In the rows, zero is written as 128.
Each path below is one point turned by a fixed rotation once a step. After each direction that follows a path, write how fast that rotation turns it, in deg/step (0 if it stays still).
Each turn is a multiple of 5 degrees from 10 to 175, or 0.
Each row of a path follows its step; steps can be skipped.
Path 1:
step 2: 132  132  120  131  128  64  126  119  100  130  136  143  120  87  122  136  147  132  118  135  105  141  127  133  133  124  190  138  127  108  145  143  118  150  137  150  128  123  132  121  147  106  114  111  114  126  131  124  107  148  110  154  125  118  138  100  115  148  153
step 3: 136  122  116  159  153  116  138  124  147  126  110  128  130  142  134  107  92  113  118  135  120  139  110  161  94  136  125  151  107  106  159  134  136  126  107  106  113  104  104  116  117  145  135  129  141  158  112  101  172  131  113  128  106  119  99  135  112  121  157
step 5: 104  155  122  156  152  110  121  155  107  127  150  126  127  136  104  124  120  139  129  165  139  152  138  106  129  124  152  119  122  104  167  89  126  161  128  127  117  137  147  119  111  157  134  115  105  128  154  163  121  128  131  101  116  137  112  129  121  142  149
step 6: 145  121  127  140  140  145  143  106  127  132  122  169  115  181  120  108  117  129  142  134  127  128  119  111  135  92  147  150  139  157  137  127  142  161  139  99  119  130  115  120  118  116  106  115  178  146  118  91  129  135  122  120  107  122  126  126  128  152  105
step 7: 152  115  129  139  107  115  72  138  112  130  77  114  139  125  123  153  139  145  109  113  138  109  150  129  117  131  133  128  100  133  139  132  119  131  136  133  98  134  154  104  98  140  149  149  164  121  161  141  129  141  124  114  123  121  139  106  142  137  110
step 12: 138  127  140  101  114  117  135  134  121  129  154  148  143  138  114  111  124  94  119  130  141  139  141  145  110  104  109  138  83  117  112  93  167  136  116  115  110  135  120  103  131  130  140  164  145  179  122  122  147  131  135  121  126  145  149  158  113  143  121
step 17: 89  161  142  150  114  91  141  105  119  106  125  144  145  119  102  119  128  137  143  164  144  131  109  147  126  116  132  127  134  96  125  149  126  143  128  160  152  134  92  123  126  156  138  132  118  111  127  95  137  115  139  126  97  124  139  134  131  158  143
step 18: 141  126  117  126  137  87  173  143  135  125  136  95  100  139  129  122  138  124  101  120  125  148  112  158  105  111  155  131  119  165  117  141  126  127  133  107  131  106  107  133  134  127  167  115  171  155  130  128  133  131  100  145  123  144  137  121  140  145  114
step 19: 144  99  149  137  134  109  78  150  126  124  127  140  118  107  116  154  125  148  118  152  116  148  123  136  110  135  157  128  94  121  117  114  141  135  102  158  146  109  116  133  122  116  108  136  128  145  138  124  127  112  101  100  122  91  126  112  140  110  166
step 20: 119  170  125  145  102  83  146  131  147  154  142  138  111  138  117  101  114  131  137  136  110  147  123  101  121  115  111  149  122  77  145  138  145  153  137  114  128  120  108  103  113  116  107  143  128  137  116  153  155  164  110  135  118  134  121  126  129  120  129
128  117  133  136  114  125  132  131  126  124  127  134  130  129  129  130  127  135  126  125  128  132  127  130  129  125  125  119  135  128  133  130  127  122  132  140  117  127  128  128  123  137  124  126  123  127  127  129  124  127  122  130  125  123  118  131  129  132  128 -> 170
125  128  132  119  133  119  129  133  123  128  125  129  131  137  131  125  131  135  126  119  133  129  124  135  128  131  121  130  126  123  122  128  125  133  130  122  122  130  129  129  120  123  122  117  125  137  117  130  125  123  133  126  132  131  127  126  134  129  131 -> 170
126  129  124  125  130  123  123  129  123  124  124  128  122  126  135  133  128  134  120  124  128  133  136  120  131  139  127  128  132  135  129  126  133  134  127  133  137  119  125  123  132  131  128  135  126  126  124  126  125  134  137  125  131  130  120  133  132  136  135 -> 125
126  124  114  130  135  123  122  127  127  127  125  126  136  125  131  119  129  127  129  127  122  126  128  133  125  128  126  122  128  133  129  139  122  131  127  128  125  123  129  133  127  126  135  128  143  126  124  120  120  124  128  129  122  125  120  124  126  128  125 -> 95
122  119  135  127  129  128  127  117  127  133  121  120  121  131  122  127  131  130  131  125  134  125  137  123  127  129  130  123  119  126  127  134  123  124  123  129  138  127  132  130  119  129  126  137  126  134  125  131  120  125  123  125  128  124  127  125  125  123  127 -> 120
126  125  132  136  131  114  134  130  138  119  128  124  126  124  133  130  120  129  133  127  126  125  130  132  128  125  130  129  134  121  121  129  131  128  124  122  131  117  122  129  126  122  130  125  125  128  134  130  124  131  129  119  133  118  130  125  124  133  124 -> 20
128  125  128  124  133  132  132  131  127  123  126  129  127  133  132  132  120  124  124  133  130  130  131  127  125  138  138  137  134  123  119  130  128  129  133  129  121  133  135  125  121  131  120  135  133  124  129  134  126  130  130  130  116  128  123  123  120  127  122 -> 20
